One vector is turned by the same rotation once a tick. Each row is the vector after some number of ticks, and that number follows the row.
The counts run from 0 to 472.
[-0.93  0.58  3.24  1.04  1.74 -0.64 -0.52  1.72 -2.32  0.79 -0.13  0.67
 -0.02 -1.97  0.35 -2.31 -1.22  2.97  0.29  2.60  1.32  1.26  0.26 -0.26
 -1.88 -2.13  1.75 -0.32 -1.79 -1.57 -0.53 -1.41 -1.25  1.90 -0.08  3.51
  3.91  0.94 -0.88 -0.71 -1.20  0.62  0.57 -2.54 -2.33  0.63 -1.45 -3.35
  1.38 -0.73  1.75 -0.99  1.19  2.13  0.36  0.40  2.25 -0.29 -0.84  0.47
 -0.27  1.46  1.97  0.17 -0.21  0.45  1.12] => 66
[-2.27 -1.61  1.81 -1.07  2.23 -0.63 -1.77  1.59 -0.48 -1.65 -0.02 -0.22
  0.46  0.66  0.67 -0.36  3.40 -1.12 -0.54  0.32  1.02  2.80  2.15 -2.17
  0.79 -1.18 -1.33 -1.09 -1.17 -2.58 -0.99 -0.87  0.42 -0.41  0.22  1.27
  2.76  0.27 -0.82 -2.53  0.58 -2.47  0.68  1.11 -0.83  1.49  0.05 -1.12
  3.57 -0.43  0.99 -1.19  1.10  1.44  2.16  0.57  0.25  0.23  1.16  2.90
  2.20  0.23 -1.80  1.18 -0.92  0.12  0.12] => 422
[ 0.27  0.62  1.65 -0.64  2.50 -0.19 -1.84  3.17 -1.67  0.35  0.56  1.36
 -1.37  0.07  0.61 -0.18  2.18  1.90  0.11  2.46  2.37  1.36 -0.43 -1.96
 -1.76 -1.37  0.38 -2.08 -0.48 -2.51  0.01 -1.13 -0.45  0.39  0.34  4.31
  1.49  1.06  0.80  0.96  1.43 -1.31  0.52 -2.95 -1.07  0.16 -2.69 -2.70
  1.15 -0.54  1.94 -1.91  0.30  2.62  0.70 -0.63  0.90 -0.36  0.49  1.16
  0.93  1.82  2.57 -0.84  0.58 -0.21  2.03] => 285
[-2.49 -3.01  2.26 -2.99  3.60  0.57 -1.12  0.93 -0.98  1.57  0.84  1.49
  1.14  0.71 -0.73 -1.36  1.56 -1.89 -0.27  0.56  2.46  0.94  1.79 -2.49
  0.36 -0.72  0.94 -1.65 -0.95 -1.47 -1.05 -0.48 -0.85 -0.56  1.45  1.06
  3.06 -0.69 -0.47 -1.97  1.38 -4.33  0.23 -0.44  0.96  2.76  0.34 -0.29
  2.95 -0.94 -0.86 -1.10  1.66  0.16  0.39  0.58 -0.43 -0.10 -0.02  3.71
  0.20  1.22 -1.68  0.44  0.17 -0.49  0.81] => 170
[-0.11  1.58  1.87 -1.23 -0.72  0.45 -1.33 -1.94 -0.28 -0.37  1.06  0.73
  0.31  0.13  1.58 -1.52  0.64  1.08 -0.47  3.57 -0.76  3.17  1.87 -2.38
  0.74 -1.26  2.01 -0.31 -2.00 -0.44 -1.30 -1.15  0.43 -1.61 -2.78 -1.02
  2.18  0.26  0.60 -1.14 -2.95 -0.71 -0.51  1.74 -2.27  1.86 -1.07  1.00
  0.96  0.64 -2.11 -0.76  1.74  2.08  1.41 -0.60  0.27 -0.57 -0.16  3.54
  1.04 -0.58 -0.25  2.24 -0.19  3.28 -0.96] => 260
[ 0.73  0.81  0.26  0.10 -0.24 -0.95 -2.17  0.87  0.85 -1.65  2.35 -0.77
 -0.54  0.59  1.45 -0.40  0.54  4.29  0.67  2.21 -0.65  2.39 -0.04 -0.54
 -0.34 -2.52  0.59 -0.73 -1.80 -3.73 -0.98  0.67  2.23 -2.64 -0.68  1.36
  1.72 -0.05  1.70 -1.53 -0.98 -1.18  0.35  0.64 -1.82  0.86 -1.91 -1.72
 -0.20 -0.26  0.32 -0.61  1.58  0.87  2.97 -2.21  0.91  1.10  1.12  2.56
  1.78 -1.23  1.09  0.38  0.66  1.49 -0.01] => 192
[-1.72  0.50  0.38 -0.85  3.34 -0.74 -0.27  1.68  0.08  0.74  2.95  2.66
  0.07  0.42  0.86 -0.61  0.62  3.54 -0.02  1.97  1.86  1.91  0.92 -1.34
 -0.76 -2.15  1.66  1.00 -1.10 -2.97 -1.85  0.50 -1.44 -1.14  2.87  2.28
  2.27 -0.35  1.05 -1.67 -0.12 -1.52 -0.45 -0.09 -0.71  1.68 -0.57 -2.13
 -1.10 -1.13 -0.23  1.23  0.97 -0.45  3.56 -0.03  3.21  0.99 -0.93  2.90
 -1.39  1.71  1.59  1.11  1.62 -0.17  1.65] => 316
[ 0.28 -0.47  1.47  3.33  0.25  1.44 -2.29 -2.05  0.89 -1.12 -1.07 -1.76
  1.75  0.17 -0.19 -0.11  1.14  1.04  1.62  1.02  0.05 -1.24 -1.14 -0.87
 -2.53 -2.54  3.76 -0.98 -2.80  0.86  1.69 -0.34  0.52  0.18 -2.33  2.03
  2.03  2.52 -2.03 -0.41 -0.14 -2.04 -0.43 -2.07 -3.82  1.06 -0.64  0.79
  1.70  0.63 -1.15 -1.87  1.36  1.09 -0.09 -1.21  1.71  1.11 -0.42  1.99
 -0.02 -0.34 -1.65  1.04 -0.34  2.18  1.22] => 112
[-0.46 -0.31  1.77 -2.22  1.88  0.02 -2.53  0.27 -0.13 -1.30  1.42  0.65
 -0.21  2.57  2.03 -0.79  3.01 -0.59  0.33  3.52  0.68  3.40  0.08 -2.47
  0.62 -1.43  1.92 -1.57  0.59 -0.80 -0.66 -2.56  0.57 -0.65 -3.24  1.74
  1.08  1.54 -1.54 -0.75 -1.39 -1.41  0.78 -0.72 -2.72  1.47 -1.04 -0.78
  1.95  1.83 -1.24 -1.95  0.49  2.24  0.76 -0.11  0.23 -2.47  0.07  1.53
  0.57  0.08 -0.06  0.45 -0.90  0.21  0.23] => 293
[ 0.24 -2.19  0.39  0.03  1.74  1.02 -3.90  0.58  0.93 -1.38  0.88 -1.31
  0.34  3.43  1.16  0.34  4.27  1.60  1.84  1.59  0.00  0.52 -1.58 -0.67
 -0.53 -3.25  2.69 -1.31  0.36 -0.22 -0.27  0.67  0.61 -1.59 -1.85  4.65
 -0.13  1.27 -2.61 -0.06  0.95 -2.02  0.22 -1.53 -3.17  0.89 -0.82 -0.81
  0.46  0.62  1.25 -2.37  0.97 -0.85  0.40 -0.87 -0.50 -1.11  0.61  1.62
  0.06  0.16 -0.58 -0.26  0.22 -1.46  2.35] => 367
[-0.32  1.73  2.79  1.82  1.86 -1.37 -1.13  2.26 -0.92 -1.92 -0.15  0.57
 -1.03 -0.49  1.11 -0.24  1.17  3.94 -0.16  1.77  1.30  2.44  1.05 -2.22
 -2.12 -1.24  1.49  0.05 -1.50 -2.09 -0.20 -1.11 -0.87  1.41 -0.83  3.48
  2.67  1.07 -0.99 -2.04 -0.08  1.06 -0.67 -1.03 -2.27  0.65 -1.32 -1.92
 -1.29  0.49  0.78  1.14 -0.57  2.34  1.32 -0.55  4.08  0.95 -0.79  0.26
  1.06  0.61  1.92  0.63  1.00  0.99  0.96] => 283
[-1.02 -0.10  2.14  1.32  0.04  2.28 -1.77 -0.64 -1.30  0.10  0.16 -0.65
  1.73  2.10  0.41 -0.94  1.44  2.01  1.98  1.59  1.06 -0.29 -0.43 -1.09
 -1.20 -3.98  4.73  1.31 -0.58  1.11 -0.70  0.07 -1.03  0.02 -2.31  3.69
  0.95  1.37 -3.12 -1.39 -1.07  1.09  0.55 -2.17 -3.73  1.00  0.05  0.08
 -1.08  0.47  0.69 -1.03  0.38 -1.20  2.05  0.73  1.78 -0.94 -1.35  0.33
 -1.60  0.53 -0.28  1.70 -0.07  0.00  2.15] => 145
[-2.24 -2.76  2.18 -0.21  3.06  0.44 -1.89  1.75 -0.16 -2.31  0.04  0.17
  0.64  1.73 -0.05 -0.15  4.03 -0.76  0.24 -0.21  1.82  2.20  2.01 -2.98
 -0.20 -1.79  0.64 -0.55 -0.09 -1.90 -1.07 -1.59  0.18  0.39 -0.27  3.29
  1.19  1.31 -3.28 -2.97  1.75 -1.86  0.99  0.06 -1.54  1.65  0.57  0.38
  1.97 -0.51  1.72 -0.47  0.44  0.41  1.50  0.38  1.08 -0.46  0.58  1.26
  2.69  0.21 -1.74  0.63 -0.22 -0.70  1.40] => 206
[-0.54 -1.07  0.02 -1.91 -0.04  1.30 -2.52 -1.44 -0.41 -0.71  0.85  1.14
  1.48  0.80  0.17 -1.81  1.53  0.21  0.63  2.77 -0.18  0.78  0.16 -1.00
  1.12 -1.37  1.48 -2.57 -1.49 -0.65 -2.06  0.02  1.79 -2.55 -0.44  0.28
  1.23  0.03  1.30 -0.11 -0.91 -4.34  0.81  0.44 -1.68  1.08 -1.79  0.19
  3.59 -0.07 -1.05 -1.86  2.03  0.17  0.21 -0.76 -2.24 -0.18  0.65  5.19
  1.59 -0.07 -0.64  1.66  0.67  1.48 -0.97] => 262
[-0.39  0.84  2.13 -1.24  3.35 -0.86 -2.84  2.30 -0.73  0.16  2.08  0.05
  0.31  0.21  0.90 -0.70  1.11  2.91 -0.06  3.75  0.58  3.32  1.35 -1.84
 -0.83 -1.92  0.49 -0.12 -0.82 -1.75 -0.11 -1.76 -0.36  0.15 -0.78  3.09
  1.27  0.93 -0.08 -1.38 -0.36  0.57  1.85 -0.42 -1.80  0.56 -1.07 -3.32
  0.22 -0.77  1.26 -0.57  1.13  2.21  2.54  0.68  1.21 -1.05  0.88  1.48
 -0.70  1.26  0.78  0.20 -0.18 -1.87  1.26] => 68
[-2.76 -2.28  1.23 -1.61  0.39  2.75 -0.75  0.32 -3.37  0.16  0.56  1.16
  0.93 -0.12 -1.01 -1.64  1.90  0.25  0.55  2.66  1.81  0.20  1.54 -1.03
  0.72 -1.16  1.26 -0.99 -0.18 -0.74 -1.77 -0.43 -0.95 -0.04  0.01  4.06
  1.56  0.51 -0.56 -1.58  0.69 -1.68  2.06 -0.96 -1.02  0.32 -0.29 -1.70
  2.71 -1.82  1.01 -2.90  1.44 -0.73  0.95  0.78 -0.39 -2.24  1.53  2.29
  1.24  2.97  0.51  1.52 -0.24 -0.51  1.51] => 138
[ 0.66  1.91  3.38  0.92  0.65 -1.24 -1.14  2.13 -2.57 -0.38 -0.83  0.44
 -1.03 -0.25  1.84 -1.27  0.51  2.32 -0.04  3.25  0.92  1.86  1.16 -1.53
 -1.80 -1.54  2.71 -0.88 -1.99 -0.56  0.57 -2.41 -1.48  1.73 -2.16  2.72
  3.74  1.71 -0.93 -0.56 -0.90  1.06  0.45 -1.91 -3.00  0.68 -2.30 -2.00
  0.52  1.32  0.94 -0.50  0.42  3.55  0.13 -0.23  1.77 -0.66 -0.55  0.34
 -0.37  0.90  1.33  0.61  0.30  1.57  0.52] => 287
[ 0.13 -2.09  0.98  0.40  0.26  2.79 -1.99 -0.59 -0.81  1.46 -0.36 -0.31
  0.84  0.94  0.07 -0.60  1.71  1.94  2.07  1.26  1.51 -2.23 -2.25  0.09
 -2.05 -3.21  4.02 -1.42 -0.56  0.53 -0.43  1.52 -0.53 -0.26 -1.04  4.71
  1.14  0.98 -1.63  0.84 -0.48 -0.90 -0.60 -3.61 -3.19 -0.13 -1.37 -0.14
 -0.09  0.54  0.86 -3.13  0.70 -1.91 -0.76 -1.20 -0.07 -0.79 -1.42  1.20
 -0.34  1.62  1.39 -0.26  1.33  0.56  1.93] => 148
[ 0.37  0.64 -0.96  0.58  0.51  0.55 -2.79  0.15  2.55 -0.77  1.18  0.25
  0.45  1.57  0.58  0.92  2.06  3.24  1.05  0.95  0.20  0.00 -1.45 -1.66
 -2.00 -3.48  2.28 -0.81 -1.56 -0.99 -0.05  1.75  1.13 -2.94 -0.09  2.50
 -0.16  0.21  0.46 -0.08  1.02 -3.87 -1.23 -1.89 -1.65  1.23 -2.07  0.92
 -1.06 -0.33 -0.45 -1.45  0.87 -1.07  0.83 -2.27  1.00  2.06  0.29  3.64
 -0.13 -0.48  1.14  0.07  1.97  0.99  1.77] => 404
[-1.51 -3.79 -0.18 -0.31 -1.47  1.66 -1.99 -1.52 -1.02 -0.30  0.39 -1.42
  1.23 -0.56 -0.62 -2.15  1.65  0.46  1.30  0.67  0.31 -0.48  0.02 -0.39
  0.23 -2.19  1.34 -1.86 -1.68 -0.31 -2.22  2.19  1.55 -2.13 -0.23  1.33
  2.63 -0.05 -0.04 -0.77  0.36 -2.94  0.01  0.21 -1.48  0.37 -0.54  0.60
  3.19 -1.30  0.58 -2.38  1.30 -1.63  0.49 -1.14 -1.68  0.38  1.41  3.26
  3.08 -0.09 -1.16  1.25  0.12  2.20 -0.03] => 267
[ 0.78 -1.18  0.90  1.49  1.65  1.19 -3.26  0.51  3.00 -1.75  0.72 -0.72
  0.41  2.72  0.57  1.26  3.15  1.30  0.40  0.96  0.14  0.89 -0.72 -2.34
 -1.43 -3.22  1.80 -1.62 -0.96 -0.77 -0.03  0.24  1.65 -1.49 -1.84  2.84
  0.01  1.39 -1.69 -1.78  1.32 -3.04 -0.56 -0.69 -2.09  1.59 -0.63  1.00
 -0.47  0.90 -1.02 -0.45  0.42  0.10  1.49 -1.89  1.13  0.59  0.42  2.81
  0.62 -1.45 -1.65  0.51  0.10  0.17  0.95] => 114
[ 0.50  2.63  2.58 -0.08  0.33 -0.81 -1.24 -0.78 -0.50 -0.28 -0.59  0.83
  0.40 -0.74  1.20 -1.07  0.24  1.03 -0.36  2.88  0.41  2.48  1.79 -3.13
 -1.71 -1.16  2.15 -1.45 -1.34 -0.80 -0.34 -1.64 -1.44  0.15 -1.11  0.19
  2.45  0.33  0.69 -0.04 -1.83 -1.65 -1.16 -0.45 -1.70  2.19 -1.77  0.86
  0.88  1.37 -2.57  0.73  1.26  2.77 -1.01 -0.28  2.52  1.02 -1.85  3.40
 -0.45  0.15  1.48  1.65  0.54  3.32  0.00] => 255
[-1.72 -3.89  1.14  0.36  0.83  1.39 -0.99  0.65  0.85  1.00  0.46 -1.02
  1.23  0.24 -0.36 -1.39  1.22  1.72  1.71 -2.14  2.28 -1.52 -1.59  0.15
 -0.99 -2.97  3.39  0.05 -1.58 -1.31 -1.29  2.14  0.74 -1.25  2.18  2.97
  2.90 -0.33 -0.39 -0.99  1.50 -3.13 -1.19 -1.91 -0.08  0.65  0.48 -0.78
  0.97 -1.25  1.12 -1.10  1.52 -2.54 -0.22 -0.31  0.34  1.50 -1.14  2.54
  0.49 -0.02 -0.40  0.07  0.66 -0.24  1.23] => 19
[-2.68 -0.79  0.30  0.14  1.98  1.49 -2.49 -0.98 -0.18  0.79  0.95  0.26
  2.46 -1.68 -1.55  0.16  0.95  1.27  0.60  3.15  0.86 -0.89  0.07 -0.05
 -1.42 -1.86  1.04 -2.03 -2.83 -0.47  0.19  0.16  1.62 -1.16 -0.20  2.68
  1.18  0.72  0.69 -1.06  1.50 -3.43  1.68 -1.19 -1.41  0.78 -1.05 -1.89
  2.84 -1.85 -0.66 -2.62  1.67  0.66  0.52  0.82  0.76 -0.03  0.91  3.77
 -0.35  1.47 -1.48  2.18 -0.84 -0.20  1.53] => 106
[ 0.94 -0.18  2.79 -0.70  1.50 -2.43 -0.80  1.22  1.07  0.11  2.16  0.51
 -1.05  0.35  2.86 -1.66  0.53  2.85  0.05  0.63 -0.71  3.72 -0.41 -0.80
 -1.25 -1.93  2.09  0.05 -0.95 -2.69 -0.89 -1.73  1.59 -1.78 -0.11 -0.22
  3.73 -0.62 -0.26 -1.24 -2.39 -0.55 -1.00 -1.00 -1.65  1.46 -0.85 -1.58
 -0.40  1.11 -0.52  1.40  1.15  1.47  0.55 -1.25  1.54  0.89 -2.56  1.52
 -0.01 -1.94  1.45 -0.79  0.95  1.03 -0.85] => 159
[-0.48  0.80 -0.89  0.14 -0.19  0.53 -2.38 -0.87  1.02 -1.58  1.02  0.47
  0.83  2.49  0.10  1.01  3.31  2.91  0.14  3.16  1.00  0.96 -0.04 -2.73
 -0.90 -2.89  2.41 -0.09 -1.08 -0.50 -2.30  1.92 -0.94 -2.20 -0.21  2.22
 -0.73  0.27  0.65 -0.65  0.82 -2.50 -0.94  0.19 -1.27  1.82 -1.98  1.48
 -1.24  0.09 -1.09 -0.76  0.49 -1.09  1.43 -1.44  1.56  0.86  0.26  3.84
 -0.29  1.26  0.89  1.06  2.22  1.32  2.33] => 183
[ 0.99 -2.06  2.96 -1.60  0.83 -1.62 -0.37  1.94 -0.80  0.97 -0.65  1.13
 -2.04 -0.09  1.75 -2.18  1.30  0.84  0.85 -1.32  2.11  1.87 -0.83 -0.40
 -1.86 -1.67  3.09 -1.42 -0.38 -1.95 -0.44 -0.89 -0.14  0.66  1.25  0.48
  4.57 -0.50 -0.29  0.99 -1.28 -1.12 -2.34 -1.87 -0.86  1.43 -1.09 -0.98
  0.52  0.50  2.04  0.34  0.61  0.12 -2.58 -1.37  0.05  0.79 -2.98  0.93
  2.03 -0.33  2.95 -2.41  1.10  1.82 -0.46] => 378
